(in the rows, 128 means zero)
The rows below come in pairs that one turn or mirror swaps. Which row does each named row swap with?
z_162: [153 105 150 122 112 111 111  84 138 154 123 140 125  86 143 130 128  90
 134]
z_784: [147 105 153 122 124 101 110  80 117 148 126 138 136  99 151 120 125 100
 129]
z_937: [141 108 153 129 140 106 130 106 145 152 115 118 140 136 123 150 126 129
 141]
z_679: [148 113 143 125 132 105 125 110 148 147 122 115 138 132 113 168 118  99
 156]
z_209: [126  94 123 107 100 127 124 110 132 115 141 146 109 149 126 133 137  85
 140]
z_878: [146 111 145 116 113 110 117  88 133 153 124 137 126  94 163 130 116  89
 135]
z_527: [123  93 122 105 107 125 124 113 134 109 137 139 105 152 127 134 140  90
 140]
z_6: [128  89 123 105 104 126 116 115 136 116 144 143 110 151 130 133 135  84
 139]
z_165: [118 112 165 114 136 132 132 117 119 127 132 124 104 120 135 124 169  92
 135]
z_96: [124 112 163 114 140 126 138 127 116 133 134 129 103 117 136 126 166  94
 136]
z_993: [147 107 151 116 125 105 109  93 139 148 114 136 121  89 155 132 120  85
 143]
z_874: [141 106 145 126 136 110 122 107 146 143 116 116 140 134 115 165 126 123
 135]
z_4: [146 119 146 122 107 115 122  82 134 148 119 141 135  90 155 130 128  95
 139]
z_991: [157 100 146 127 120 108 123  80 131 151 121 134 123  92 153 125 127  95
 137]
z_927: [157  99 146 124 112 113 114  73 133 158 131 143 122 100 144 136 121  93
 140]
z_585: [143  96 144 127 139 110 114 107 143 141 113 116 135 130 113 170 123 112
 159]
z_202: [155 108 145 122 129 111 120  90 117 145 107 132 121  94 155 118 128 102
 142]
z_805: [156 120 153 125 128 109 118  96 132 157 115 139 120  85 145 125 134  96
 140]
z_243: [114 125 105 112 114 109 113 113 128 120 154 130 133 135 114 131 128  86
 145]
z_191: [102 112 125 129 130 123 106 119 112 137 135 121 122 101 145 117 162 105
 135]
z_321: [123 112 155 108 136 130 133 129 122 133 141 131  99 115 136 124 165  89
 135]
z_242: [146  98 148 125 122 113 122  80 122 144 118 140 130  89 158 126 125 103
 133]
z_420: [142 107 145 127 122 103 131 109 146 155 132 117 144 139 113 165 126 111
 148]
z_256: [119 115 165 118 134 122 134 120 121 130 131 126 105 119 147 122 170  93
 129]
z_830: [158 108 147 114 117 110 123  83 138 148 120 142 111  89 145 131 132  86
 132]
z_692: [127  96 126 102  95 122 126 111 137 121 144 142 109 151 130 130 135  80
 139]
z_141: [131  91 122 109 103 126 126 113 133 114 146 148 116 148 120 135 132  87
 141]
z_556: [124  93 127 101 102 132 122 117 135 116 142 144 117 150 127 136 129  84
 136]
z_357: [112 124 103 109 119 111 112 116 123 126 154 126 128 131 114 136 131  90
 143]
z_718: [117 126 112 113 119 113 122 120 127 122 150 128 135 134 106 126 127  84
 150]
z_723: [153 102 147 129 118 112 112  83 132 151 118 130 118  90 148 129 129  83
 150]
z_147: [146  98 145 133 125 114 109  93 132 144 106 134 126  89 159 133 123  95
 141]
z_580: [121 110 161 115 137 129 135 128 121 131 135 128 104 122 138 121 167  93
 130]
z_780: [104 110 134 134 133 123 107 121 106 132 136 119 123 103 143 124 165 100
 136]
z_42: [100 108 130 134 125 123 106 114 113 131 127 115 121 109 148 123 167 101
 145]
z_949: [145  93 142 125 131 113 127 117 150 143 115 122 129 139 116 166 131 121
 138]
z_583: [104 107 132 133 126 127 102 115 103 130 136 119 119 111 152 129 161  97
 130]
z_428: [111 128 109 117 118 111 113 123 128 125 151 128 135 137 113 133 131  90
 147]
z_609: [142 107 143 127 129 119 127 106 134 147 124 121 150 132 117 174 131 123
 146]
z_192: [124 105 160 115 143 131 139 121 116 127 131 128 105 120 136 125 164  97
 131]
z_252: [102 113 126 132 130 124 101 114 104 130 137 125 120 102 145 122 159  96
 139]
z_641: [150  98 143 130 130 104 130 104 144 151 126 114 139 141 120 162 122 116
 143]
z_982: [141 101 146 130 122 101 116 105 136 155 131 116 151 144 109 152 130 118
 148]
z_687: [100 107 126 133 133 118  96 112 109 124 132 117 118 110 144 128 158 103
 132]
z_896: [117 122 111 109 126 113 120 120 120 124 159 134 133 127 119 136 119  83
 146]
z_236: [117 129 112 111 112 111 116 114 128 124 158 128 133 126 113 126 126  85
 152]
z_311: [116 124 114 113 122 106 113 124 129 129 156 128 131 121 110 121 129  84
 148]
z_476: [101 109 133 136 134 127 103 118 107 131 137 118 122 110 149 129 157 110
 133]
z_798: [124 114 164 113 141 127 133 125 122 129 134 127 101 120 135 120 167  93
 136]
z_188: [142 103 144 129 144 107 123 119 144 143 117 116 140 141 124 161 116 117
 145]
z_771: [144  98 141 129 133 115 131 104 136 144 121 113 140 133 116 164 132 126
 157]
z_534: [149 104 132 129 123 109 109 105 140 145 116 127 132 143 121 169 120 118
 145]
z_928: [125  94 122 104  95 124 123 107 135 117 135 146 109 153 128 133 130  85
 141]
z_97: [150 104 132 123 118 107 120 113 138 161 126 112 133 145 120 163 122 108
 153]

z_718 pairs with z_583
z_236 pairs with z_476
z_162 pairs with z_874
z_420 pairs with z_242
z_927 pairs with z_937
z_991 pairs with z_641

The rows below come in pairs that one turn or mirror swaps. Which row does each named row swap with?
z_395: [137 123 161 122 146 118 125 100 133 125  99 123 129 150 129 121 110 132
 152 165 124 138]
z_130: [129 126 135 144 158 109 115  84 125 143 102 118 137 179 141 133 110 129
 124 148  95 129]
z_379: [140 115 148 135 120 118  86 109 120 108 110 107 134 132 130 115  97 128
 132 156 130 121]
z_512: [135 133 116 160 117 120 116  96 132 147 119 122 121 164 159  95 111 117
 154 164 110 130]
z_468: [129 112 119 134 109 127 106 104 125 106 127  94 108 133 127 106 101 123
 130 174 121 104]
z_843: [143 100 121 146 130 124 100 103 135 145 104 122 123 129 129 107  90 120
  80 148 107 133]
z_403: [133 124 124 133 166 126 115  85 140 142 121 127 124 155 128 127  95 116
 157 149 120 111]
z_772: [137 119 133 132 127 116 104 106 133  96 115 112 121 141 126 111 105  99
 131 177  99 122]
z_16: [122 116 130 136 104 135 130  89 129 148  82 106 131 128 104 122 119 120
 119 164 140 112]
z_331: [112 141 141 109 100 117 112 100 133 143 109 112 120 146 127 113 109 138
 127 151 140  94]
z_392: [135 141 141 138 111 134 139  70 133 148 114 127 120 158 133 100  97 132
  92 157 120  96]
z_174: [137 102 107 135 138 132  98 114 127 130  89 133 137 158 131 108 107 134
 125 163 138 145]
z_886: [109 129 135 117 123 116 145 107 121 144 123  93 138 133 110 121  94 133
 123 166 124 118]
z_976: [139 132 122 147 145 125 119 100 135 151 118 134 140 163 151 119  76 107
 115 156  90 143]
z_93: [125 112 136 166 144 127 124 100 172 143 110 124 134 170 134 113  96 121
 109 169 110 126]
z_429: [123 116 126 148 122 129 105 103 158 140 107 123 123 167 152 158 102 119
 138 177 108 124]
z_87: [136 114 150 128 111 129 117  97 118 133 100 119 132 154 132 118 101 118
  72 156 121 129]
z_268: [127 138 139 131 131 136 130 103 144 154 126 135 110 153 149  98  79 115
 125 164  89 110]
z_198: [126 108 123 112 129 128 138  86 126 138 112 122 126 136 126 131  97 131
  74 154 124 122]
z_792: [125 122 105 120 105 119 148 111 120 142 121 125 126 150 134 135  97 125
 154 173 116 121]
z_546: [110 125 122 139 110 112 134  96 143 124 124 105 106 137 103 108  83 133
 135 182 115 111]
z_613: [149 135 121 135 124 146  99  83 124 156  99 138 138 160 149 118 110 124
 104 135 112 114]
z_890: [122 140  91 126 123 128 119 100  98 151  97 118 140 145 135 103 100 130
 121 159 118 109]
z_150: [131 120  83 146 136 127 118 111 143 135 113 121 120 169 124 121 100 131
  88 162 114 124]
z_526: [108 117  96 164 144 126 104  95 118 129 103 109 115 171 130 110 104 129
 108 175 121 117]
z_894: [129 119  95 132 173 123 124  76 133 130 111 119 116 157 137 117  95 129
 115 163 116 124]
z_698: [124 113 127 159 133 119 139 117 140 146 101 123  98 167 123 140 113 125
 103 157 118 112]
z_625: [122 118 110 148 115 105 112  63 142 122 135 115 113 157 125 125  81 124
 124 161 104 136]
z_155: [134 122 115 141  88 118 118 105 145 129 112 119 124 124 136  96  96 125
 100 170 137 126]
z_33: [134 123 136 139 104 125 121 103 114 136 105 117 113 167 130 121 110 124
  71 163 126 123]
z_131: [130 143 127 127 124 126 104  92 130 131 125 108 101 156 147  98 104 118
 134 173  86 118]
z_631: [126 119 156 144  99 115 111 118 154 142 105 119 114 171 121 109  97 136
  97 162 122 119]
z_473: [135 118 128 117  79 117 130  92 125 143 124 122 144 161 120 124 101 110
 138 159 112 127]
z_674: [132 113 107 128  97 128 128  79 106 135  97 126 120 150 105 130 108 132
  97 157 119 121]
z_351: [133 117 117 131 111 126 133 111 141 138 114 130 134 133 139 135  98 128
 166 157 117 131]
z_926: [116 126 144 134 129 126 117 105 158 118 102  97 136 137 122 110  92  94
 110 175 107 122]
z_451: [145 124 110 147 121 111 132  91 113 166  99 130 108 175 137 117 111 128
 116 153  94 123]
z_783: [128 128 125 121 126 127 119  75 129 155  95 107 131 161 126 114 132 137
 111 138 139 105]
z_619: [134 134 127 122 102 128 104  74 127 128 136 114 110 145 134 126  74 136
 106 160 125 104]
z_34: [127 119 164 137 109 135 110  84 144 143 100 128 125 140 131 116 106 121
 159 160 118 122]
z_751: [144 132 142 143 137 124 117  84 134 152 122 135 126 141 130 114  71 125
 108 123 113 115]
z_672: [117 111 131 136 112 119 130  77 145 151  96 117 122 144 112 137  96 142
 102 153 153 115]
z_412: [133 123 114 130 115 137 116  73 127 155  88 154 145 144 146 117  86 129
 109 153 130 127]
z_708: [113 119 124 121 147 120 111 114 164 134 123 127 118 152 135 113  94 125
 152 166 121 127]
z_469: [122 129 127 148 168 126 121  70 138 143 107 122 111 147 139 125  92 121
 143 156 113 110]
z_431: [125 115 124 130 122 125 115  74 130 161  83 115 147 153 133 135 114 135
  99 143 137 117]
z_432: [132 112 113 152 149 132  98  86 124 131  99 127 139 148 127 126  94 112
 136 153  87 136]
z_729: [145 104 126 132 124 118 122 124 125 128 103 122 130 121 123 110  72 116
 103 163 122 127]
z_364: [129 130 118 141 146 116 136  98 125 143 117 126 131 180 143 120  85 109
 117 165  85 138]
z_576: [143 118 123 130  91 119 118  99 147 141 104 129 143 152 140 129  93 124
 164 162 115 123]
z_74: [136 132 145 117 106 125 143  75 131 140 116 122 122 186 123 108 100 116
 139 160 120 131]
z_171: [105 120 118 146 105 122 125 106 161 149  87 130 131 135 144 100  98 107
 119 165 105 118]
z_882: [132 125 131 141 108 119 106 107 116 110 120  96 115 132 121 114 107 141
 136 155 131 109]
z_397: [141 126 114 143 152 122 123  74 134 130 110 121 123 150 110 103  88 123
 160 162 116 131]
z_241: [121 114 138 141  96 128 114  68 139 136  96 124 117 136 147 143 121 109
 116 163 107 120]
z_992: [129 119  97 123 165 119 126  91 165 136 105 120 135 145 127 113  99 126
 121 156 119 126]
z_952: [125 121 127 121 114 116 125  97 137 138  97 115 125 140 103 138 107 131
 106 153 150  95]
z_159: [129 114 131 119  81 119 109 109 163 150 109 120 132 152 129 119  98 129
 110 166 116 143]
z_386: [144 119 131 147 120 118 131 111  94 155 105 118 121 178 135 116 103 120
 144 153 111 119]
z_770: [125 123 128 145 108 119 114  76 130 130 116 127 100 171 132  72 100 131
 126 150 123 123]

z_631 pairs with z_268
z_150 pairs with z_613
z_792 pairs with z_379
z_155 pairs with z_512
z_351 pairs with z_882
z_576 pairs with z_468
z_403 pairs with z_952
z_198 pairs with z_130

The rows below come in pairs that one turn or mirror swaps. Which row does each named row swap with?
z_467: [137 147 118 113 106 131 133 125 155 153 120 130 115 135 131 135  90 130
 105 138]
z_779: [143 132 113 140 128 138 145 118 117 132 137 130 161  98 166 124 138 123
 129 120]
z_210: [122 141 112 129 110 136 118 117 130 154 143 133 143  98 154 114 138 112
  95 121]
z_495: [144 139 135 133 100 137 142 140 123 140 124 130 121 116 159 112 121 138
  90 127]
z_595: [154 170 122 122 114 123 115  98 133 109 123 140 123 114 146 141 137 145
 103 128]
z_358: [122 137 113 127 132 121 109 122 145 148 148 144 140  85 128 118 139 115
 123 130]
z_532: [137 139 131 133 100 141 141 135 118 146 129 134 126 118 157 108 123 131
  87 125]
z_733: [164 160 129 130 115 116 138 139 123 116 122 137 113 119 144 114 116 138
 109 142]
z_320: [125 146 107 124 120 132 153 121 135 111 135 126 102 128 115 138 119 103
 130 139]
z_507: [139 130 120 151 133 142 138 149 149 128 146 129 133  88 156 121 133 150
 116 134]
z_677: [154 172 114 119 115 119 113 102 135 108 124 137 124 111 140 138 129 142
  95 123]
z_478: [145 143 118 108 112 119 133 113 146 141 138 142 120 136 133 125  86 123
 102 141]
z_24: [125 147 109 117 106 129 117 120 131 155 137 139 146  91 145 114 138 116
 105 117]
z_172: [118 155 111 143 144 156 128 117 143 137 138 140 111 118 121 116 133 118
 146 114]
z_931: [125 137 111 119 127 125 148 118 132 108 136 123 102 133 120 148 128 112
 132 139]
z_530: [113 154 104 124 125 149 138 114 130 121 133 126 108 132 115 125 129 109
 143 122]
z_549: [136 144 114 133 140 123 128 135 169 129 147 140 110 112 121 151 130 155
 128 137]
z_803: [167 160 114 115 117 111 133 135 128 107 130 151 130 113 141 123 116 128
 120 142]
z_691: [154 169 121 120 126 124 116  97 135 110 131 157 119 113 134 138 133 145
 103 124]
z_990: [144 151 108 124 117 126 136 103 115 115 103 128 146 103 152 148 124 142
 115 125]
z_225: [124 131 113 128 122 134 114 122 130 159 142 140 143  91 136 109 137 118
 101 123]
z_442: [134 141 113 121 108 141 131 119 157 150 118 136 123 130 139 121  85 144
 108 142]
z_895: [167 165 121 123 116 116 133 141 125 110 128 143 130 108 142 116 116 135
 118 138]
z_149: [131 140  92 132 133 155 142 128 117 125 171 116 142 119 150 129 117 130
 122 130]
z_342: [167 153 114 116 110 110 134 139 134 106 137 145 128 108 139 124 114 132
 115 143]
z_876: [148 122  91 121 138 140 142  95 142 134 133 133 155 134 141 132 123 116
 105 108]
z_384: [156 173 120 124 121 117 116 103 132 124 132 143 125 118 142 138 140 144
  93 119]
z_612: [119 149 109 131 130 144 146 115 136 131 128 134 108 138 109 124 126 106
 142 128]
z_113: [131 122 105 128 137 151 149  92 150 138 126 130 152 142 140 135 129 130
 110 109]
z_681: [129 137 118 110 107 134 137 117 154 150 121 138 116 134 130 126  88 140
 111 139]
z_877: [133 168 124 151 132 136 140 114 129 106 116 133 113 105 139 115 128 128
 141 135]
z_470: [120 150 115 137 141 154 132 114 147 139 141 141 115 122 120 114 134 119
 148 106]
z_440: [126 137 113 129 107 138 113 124 128 154 137 129 144  97 150 106 138 121
  99 123]
z_17: [124 130 116 121 115 134 123 133 156 151 123 135 116 118 139 121  92 156
 112 139]
z_157: [140 125 104 126 136 142 139 139 159 136 162 134 131 123 131 158 119 157
 122 130]
z_296: [124 130 119 136 127 149 130 146 157 144 130 130 129  98 158 121 107 157
 113 136]
z_977: [153 169 120 130 139 131 111 110 144 115 150 160 118 119 129 124 140 142
 110 119]
z_50: [138 123 110 138 127 149 148  86 158 133 112 127 142 135 139 136 128 130
 108 111]
z_825: [147 141 110 149 134 132 139 114 112 139 150 132 152 117 155 115 140 108
 119 125]
z_80: [128 129 114 138 134 150 145  83 149 122 113 133 128 133 142 133 138 134
 121 105]
z_666: [114 150 107 141 138 155 134 119 147 137 146 141 120 120 119 113 137 121
 146 111]
z_559: [140 138 115 127 145 126 125 138 170 136 143 140 110 110 126 150 127 154
 129 133]
z_223: [151 135 119 146 132 128 139 120 115 140 154 131 156 113 153 114 139 112
 116 123]
z_30: [136 122 101 129 134 150 148  90 151 140 118 129 144 140 137 139 129 135
 108 109]
z_308: [141 131 101 128 127 155 146  95 152 139 124 125 148 138 141 145 127 124
 110 101]
z_193: [139 136 118 132 141 130 126 138 171 129 149 139 110 103 124 151 128 151
 127 130]
z_789: [135 128 107 125 133 138 133 143 156 134 164 125 120 123 137 157 129 154
 112 133]
z_778: [131 141 119 108 112 127 136 121 155 143 120 138 120 137 127 127  88 140
 109 144]
z_492: [148 139 122 147 132 128 143 122 117 137 143 133 156 104 161 120 144 113
 121 125]
z_230: [143 149 109 130 120 133 138 104 114 120 102 124 146 104 160 143 125 137
 122 122]
z_925: [141 143 110 120 120 120 151 130 135 100 139 121 103 122 129 138 127 112
 113 150]
z_436: [139 137 116 132 137 129 135 130 162 134 150 138 108 108 129 162 125 159
 125 136]
z_910: [127 127  94 123 134 156 137 143 129 132 169 124 129 132 140 136 117 142
 121 125]
z_941: [135 130  91 133 138 154 144 138 137 131 171 122 134 125 139 146 115 143
 114 128]
z_285: [130 152 129 149 134 143 144  97 142 108 104 126 114 119 138 125 131 131
 128 117]
z_369: [117 148 102 138 134 161 139 121 138 139 135 137 109 119 114 113 133 117
 141 111]

z_467 pairs with z_308
z_113 pairs with z_778
z_358 pairs with z_977
z_30 pairs with z_681
z_320 pairs with z_941
z_612 pairs with z_157
z_470 pairs with z_559

